Small tables with named rows and columns. After each table, cells are looked up by row and column.

tafo
         gev  gagif  lenogem   dav  minebe  timape   kog  mizaze   bar   nen
kunu    0.34   0.27     0.37  0.39    0.39    0.51  0.73    0.69  0.47  0.53
bip     0.22   0.15     0.23  0.42    0.42    0.45  0.87    0.70  0.52  0.50
kigid   0.20   0.12     0.19  0.44    0.45    0.42  0.90    0.68  0.54  0.51
rak     0.71   0.79     0.70  0.60    0.58    0.54  0.24    0.36  0.52  0.50
monibu  0.65   0.74     0.63  0.64    0.63    0.50  0.31    0.33  0.56  0.48
mif     0.26   0.18     0.27  0.41    0.42    0.45  0.82    0.68  0.51  0.52
fab     0.78   0.87     0.78  0.60    0.60    0.57  0.14    0.32  0.51  0.49
legup   0.39   0.32     0.41  0.42    0.42    0.51  0.69    0.64  0.46  0.53

gagif of bip is 0.15
nen of kunu is 0.53
lenogem of bip is 0.23
minebe of legup is 0.42
dav of bip is 0.42
gev of monibu is 0.65
kog of legup is 0.69
gev of mif is 0.26
nen of fab is 0.49
timape of fab is 0.57
bar of legup is 0.46
gev of bip is 0.22
dav of mif is 0.41
dav of rak is 0.60
minebe of monibu is 0.63
gagif of mif is 0.18
bar of mif is 0.51
minebe of fab is 0.60
nen of rak is 0.50
kog of monibu is 0.31
Which row has the largest minebe? monibu

vafo:
      luradol  magom  kida  gired  kogeme  novebe
laro      609    429   432    176     231     160
zapo      162    268   374    321     554     383
tige      480    619   602    799     747     814

tige, kogeme: 747
laro, luradol: 609
laro, kida: 432
laro, magom: 429
zapo, kogeme: 554
zapo, gired: 321
laro, gired: 176
zapo, novebe: 383
laro, kogeme: 231
tige, luradol: 480
laro, novebe: 160
tige, novebe: 814
zapo, luradol: 162
Which row has the largest kida? tige

Table bamuk
|  | dig | mub | ner | fulofig | dat | bifani | matomen | foput |
|---|---|---|---|---|---|---|---|---|
| fur | 803 | 230 | 230 | 275 | 748 | 255 | 217 | 213 |
| bev | 472 | 667 | 693 | 666 | 384 | 765 | 762 | 772 |
| nur | 594 | 694 | 682 | 711 | 331 | 761 | 706 | 674 |
| fogimo | 616 | 313 | 257 | 248 | 724 | 280 | 272 | 285 |
| daneniv | 323 | 797 | 813 | 801 | 271 | 734 | 829 | 806 |
| tumovot | 476 | 416 | 370 | 330 | 617 | 341 | 291 | 360 |

What is the foput of fogimo in bamuk? 285
What is the foput of tumovot in bamuk? 360
What is the matomen of fur in bamuk? 217
What is the matomen of fogimo in bamuk? 272
What is the fulofig of tumovot in bamuk? 330
What is the bifani of nur in bamuk? 761
What is the matomen of daneniv in bamuk? 829
What is the matomen of tumovot in bamuk? 291
What is the ner of fogimo in bamuk? 257
What is the dat of tumovot in bamuk? 617
What is the ner of bev in bamuk? 693
What is the dig of daneniv in bamuk? 323
What is the ner of nur in bamuk? 682
What is the dat of bev in bamuk? 384
What is the mub of fogimo in bamuk? 313
What is the mub of fur in bamuk? 230
What is the dig of bev in bamuk? 472

furu =
|  | rek | bideviz |
|---|---|---|
| geb | 6.4 | 4.3 |
| ferotal | 3.3 | 3.4 |
| bikur | 1.6 | 4.5 |
| kov | 5.9 | 2.9 |
| taz | 4.7 | 7.9 |

bideviz of bikur = 4.5
rek of bikur = 1.6
rek of taz = 4.7
bideviz of taz = 7.9
rek of kov = 5.9
bideviz of ferotal = 3.4
rek of ferotal = 3.3
bideviz of kov = 2.9
rek of geb = 6.4
bideviz of geb = 4.3
Which row has the largest rek? geb

sagal:
|  | venavo | rofam |
|---|---|---|
| rari | 3255 | 3027 |
| banepof | 3293 | 5176 |
| poniso | 6475 | 8023 |
| fepi | 6103 | 8796 |
| finuf | 8188 | 3163 |
| gazuli | 5701 | 2081 |
| pive | 3144 | 5854 |
| boke | 7621 | 7916 |
| sebotig | 2922 | 5391 |
| sog | 4909 | 2459 |
| nafafas | 4642 | 3460 |
| vuma | 3605 | 7167 |
| dasov | 4599 | 7453 |

finuf, rofam: 3163
vuma, rofam: 7167
sog, venavo: 4909
banepof, rofam: 5176
pive, rofam: 5854
fepi, rofam: 8796
gazuli, venavo: 5701
sebotig, venavo: 2922
rari, rofam: 3027
pive, venavo: 3144
vuma, venavo: 3605
dasov, rofam: 7453
boke, venavo: 7621
gazuli, rofam: 2081
fepi, venavo: 6103

Table niv
|  | pek | fefipon | pov | nogeg | fose | rur | pazutiz | nopigil | vez |
|---|---|---|---|---|---|---|---|---|---|
| vev | 6.10 | 3.56 | 6.56 | 7.87 | 3.52 | 2.78 | 6.00 | 8.28 | 7.01 |
| vir | 8.05 | 7.55 | 4.76 | 7.03 | 2.06 | 4.98 | 7.27 | 9.73 | 8.06 |
| lisazi | 6.96 | 4.90 | 5.95 | 4.80 | 5.66 | 2.16 | 5.99 | 6.09 | 6.11 |
| rekeki | 5.78 | 6.40 | 9.15 | 6.96 | 6.31 | 3.84 | 4.05 | 4.62 | 7.12 |
| nobiro | 7.60 | 5.15 | 3.27 | 5.37 | 2.66 | 8.51 | 7.63 | 7.54 | 6.99 |
| bep | 5.22 | 5.17 | 3.03 | 4.59 | 3.87 | 5.56 | 4.51 | 8.26 | 5.12 |
| voneb | 5.92 | 5.59 | 5.03 | 7.23 | 6.66 | 7.69 | 5.56 | 6.29 | 6.13 |
| salu | 5.79 | 3.29 | 6.94 | 7.79 | 6.50 | 5.93 | 6.35 | 5.15 | 5.59 |
| luduf | 7.47 | 4.81 | 5.40 | 3.37 | 7.85 | 3.64 | 4.46 | 4.56 | 8.42 |
| gil | 3.95 | 2.43 | 7.93 | 6.19 | 5.26 | 2.37 | 5.14 | 5.35 | 5.16 |
| suvev | 6.15 | 4.93 | 6.28 | 7.58 | 6.10 | 4.62 | 4.76 | 6.74 | 4.96 |
| nubu | 6.24 | 3.44 | 7.24 | 5.54 | 5.70 | 4.21 | 4.73 | 5.06 | 3.35 |

What is the vez of voneb in niv?
6.13
What is the nogeg of bep in niv?
4.59
What is the vez of lisazi in niv?
6.11
What is the pek of luduf in niv?
7.47
What is the pov of luduf in niv?
5.40
What is the pov of nobiro in niv?
3.27

Table sunudof
|  | beg | let | futufo | segeze |
|---|---|---|---|---|
| nuda | 51 | 40 | 17 | 50 |
| filiz | 45 | 54 | 11 | 35 |
| ner | 54 | 23 | 41 | 34 |
| giv | 64 | 55 | 16 | 59 |
| nog | 21 | 84 | 6 | 21 |
| zububu | 68 | 35 | 41 | 21 |
| mudalid | 58 | 30 | 14 | 56 |
| ligurim | 9 | 36 | 14 | 25 |
| bepan | 28 | 24 | 46 | 42 |
| vipono | 63 | 35 | 41 | 4 |
| mevo | 21 | 52 | 18 | 41 |
| dobo | 40 | 33 | 56 | 38 |
| geg | 59 | 43 | 11 | 56 |

What is the segeze of geg in sunudof?
56
What is the let of mevo in sunudof?
52
What is the let of giv in sunudof?
55
What is the futufo of geg in sunudof?
11
What is the let of dobo in sunudof?
33
What is the futufo of mevo in sunudof?
18
What is the futufo of bepan in sunudof?
46

nerafov:
,lasur,loz,fip,todo,veb,duta
domu,15,263,78,-143,130,15
kad,40,-674,110,629,-193,2
meve,589,654,-874,-689,-409,-125
zuke,-298,81,-177,-292,280,201
lape,-255,-673,72,162,92,-363
pum,557,24,63,-305,147,-112
bebupi,622,404,-403,-265,-310,472
lov,502,142,-33,-199,-97,295
ged,-234,-91,-337,414,-184,-147
nasufe,-13,129,-341,-102,-261,109
dugoro,124,-173,89,-246,257,-245
mudimiv,641,407,-625,-464,-309,479

veb of ged is -184
todo of domu is -143
duta of zuke is 201
loz of dugoro is -173
duta of pum is -112
veb of bebupi is -310
veb of pum is 147
lasur of bebupi is 622
Row with the largest fip: kad

namut:
fields: minapo, fufepez, tabe, teb, vubuted, pemepo, dun
bugulal: [0.50, -26.39, -66.47, 91.80, 3.46, 70.79, -71.77]
rifa: [27.30, 29.73, 47.61, -40.61, 4.41, -10.26, 51.07]
fuzi: [-38.46, 32.13, -3.04, 3.75, -12.46, -5.23, -29.65]
dabo: [-77.12, 49.13, 42.10, -97.87, -45.05, -57.46, 52.28]
lozuzip: [-34.35, 58.06, 56.72, -66.02, -7.97, -41.84, 50.25]
pes: [28.58, 44.10, 58.61, 9.33, 48.41, -11.02, 27.20]

fufepez of fuzi = 32.13
fufepez of lozuzip = 58.06
teb of dabo = -97.87
teb of rifa = -40.61
vubuted of lozuzip = -7.97
tabe of dabo = 42.10
minapo of fuzi = -38.46
pemepo of bugulal = 70.79
pemepo of rifa = -10.26
fufepez of bugulal = -26.39
vubuted of pes = 48.41
pemepo of dabo = -57.46
dun of fuzi = -29.65
tabe of lozuzip = 56.72

